(in the rows, 128 means zero)
Turns in one plane each, and the order they were made in; the first pair answered
P (before -> after):
[101 115 172 187 130 127 102 137 139 130 137 115] -> [110 105 158 186 120 141 108 145 135 119 111 100]
[142 117 114 111  67 142  18 128 130  84 154 107] -> [103 132 151 117  91 107  17 127 146 112 205 130]
[150 134 124 154 131 138 151 125 118 129 108 152] -> [155 134 113 146 118 136 134 129 119 114 106 161]
A (before -> after):
[124 133 171 160  99 144 155 129 100 137  86 131] -> [127 130 166 131  71 138 124 128 113 122  97 129]
[118 128 166 156 147  77 206 121  79 149 113 201] -> [142 116 157  88  57  74 117 115 114  98 127 205]
[122 141 151 127 129  99 119 114 128 126 151 178] -> [143 135 113 103 111 125 100 108 153 104 149 148]
[160 147 113 146 148 146 170 140 100 100 137 154] -> [140 143 139 143 132 128 153 140  95 107 146 182]
Q (before -> after):
[140 118 135 168 144 101 202 132 105 120  80 147] -> [101  64 190 131 118 108 152 135 105 138  80 111]
[131 134 153 155  83 123 134 140  99 108 118 173] -> [118 119 163 138  74 124 106 142 109 113 130 163]
[156 100 112 112 141 153 134 128 185 123 134 115] -> [160 107 107 139 154 155 161 126 171 114 120 124]
[141 126  95  79 133 135 110 105 166 129 159 102] -> [164 144  76 122 154 142 169 101 146 120 138 128]

(2 to 3 turns a pair)
[141  98 103  82 113 143  99 135 150 115 106  64] -> [ 82 102 181 143 158 106 137 148  99 161 118 129] -> A then A
[137  84 125 104  96 141 109 123 123 122 103  93] -> [101 129 136 107 140  93 115 117 162 142 174 130] -> Q then P then P
[113 100 146  88  92 115  75 127 122 128 136 121] -> [ 89 109 181 137 138 110 121 136  97 162 136 143] -> A then A then A
[141 134  86 147 165 167 174 132 119 133 103 124] -> [121  77 148 125  95 164 125 143  89 130  86 139] -> Q then A then P
[ 76 131 190 177 189 121 142 152  88 163 124 156] -> [115 118 116  95 174 192  87 140 163 145 124  49] -> Q then A then A
[165 171  57 100 142 109 118  93 183 120 159 135] -> [116 170 125 142 161  79 140 102 139 156 181 194] -> A then A
[108 123 160 165 171 145 146 130  99 179 127 110] -> [147 115 128  85  89 146  74 119 140 122 137  95] -> A then A
[ 99 113 163 102  80  98  94 127 130 129 141 159] -> [170 147  61 114 114 151 151 113 144  96 105 126] -> A then Q
[106 155 112 120 184 124 113 112 158 155 176 104] -> [114 149 130  99 154 109  89 109 161 137 185 125] -> A then A
[130 111 102 107 131 168  97 122 158 135 121  84] -> [116 129 116 104 143 149  88 123 168 135 159 108] -> P then P
[150 176  72  71 119 131  87 130 204 136 140 119] -> [ 78 142 192 132 135  82 121 147 116 182 132 187] -> A then Q then A
[122  97 136 154  74 121 149 167  56 107  84 157] -> [130  89 111  97  43 126 103 163  83  86  96 124] -> A then Q
[178  92 134  77 124 202  95 129 168 124  77  37] -> [145 143 149 178 225 162 202 130 123 174  96 101] -> Q then A
[147 109 122  97 130 142 117 136 145 134 120  70] -> [108 128 174 132 126  85 125 136 119 147 154 152] -> Q then A then A
[108 123  90 158 143 150 169 138  98 159 102 134] -> [122 115 104 108  65 126  95 130 112 122 127 149] -> A then A
[105  99 161 121  89  94  82 137 124 130 133 156] -> [137 159  85 119 147 106 109 124 178 127 165 137] -> Q then A then P
[ 85  90 138 124 159 165 128 148 135 160 128  51] -> [ 79  91 157 151 164 161 153 159 114 169 111  70] -> P then A
[ 61 132 174 128 177 120 122 133 142 172 163 106] -> [ 91  74 184 136 111 157 111 142 101 142  83  97] -> P then A then P
[141 110 124 107  58  95 143 118  79 106 147 169] -> [116 150 128 102 118  78 155 116 116 133 195 175] -> A then P then P
[145 166  99 142 157 102 158 104 161 130 150 155] -> [139 163 107 123 120  84 128 107 172 109 160 167] -> A then A
[118 145 166 135  98  82 133 125 115 104 145 191] -> [147 170  84  93 124 117 114 116 181  93 157 117] -> A then P then A
[122  86  97  86 135 148  92 139 147 129  88  40] -> [164 140  46 135 172 142 167 127 139 110  79  91] -> Q then Q
[147 136 101  76 109 131 115 128 155 101 131 103] -> [106 134 162  94  99  94 107 132 134 114 151 155] -> A then A then A
[128 116  99  90 114 143 126 130 150 133 118 110] -> [109 111 131  90  96 123 118 126 139 139 130 150] -> A then A then A
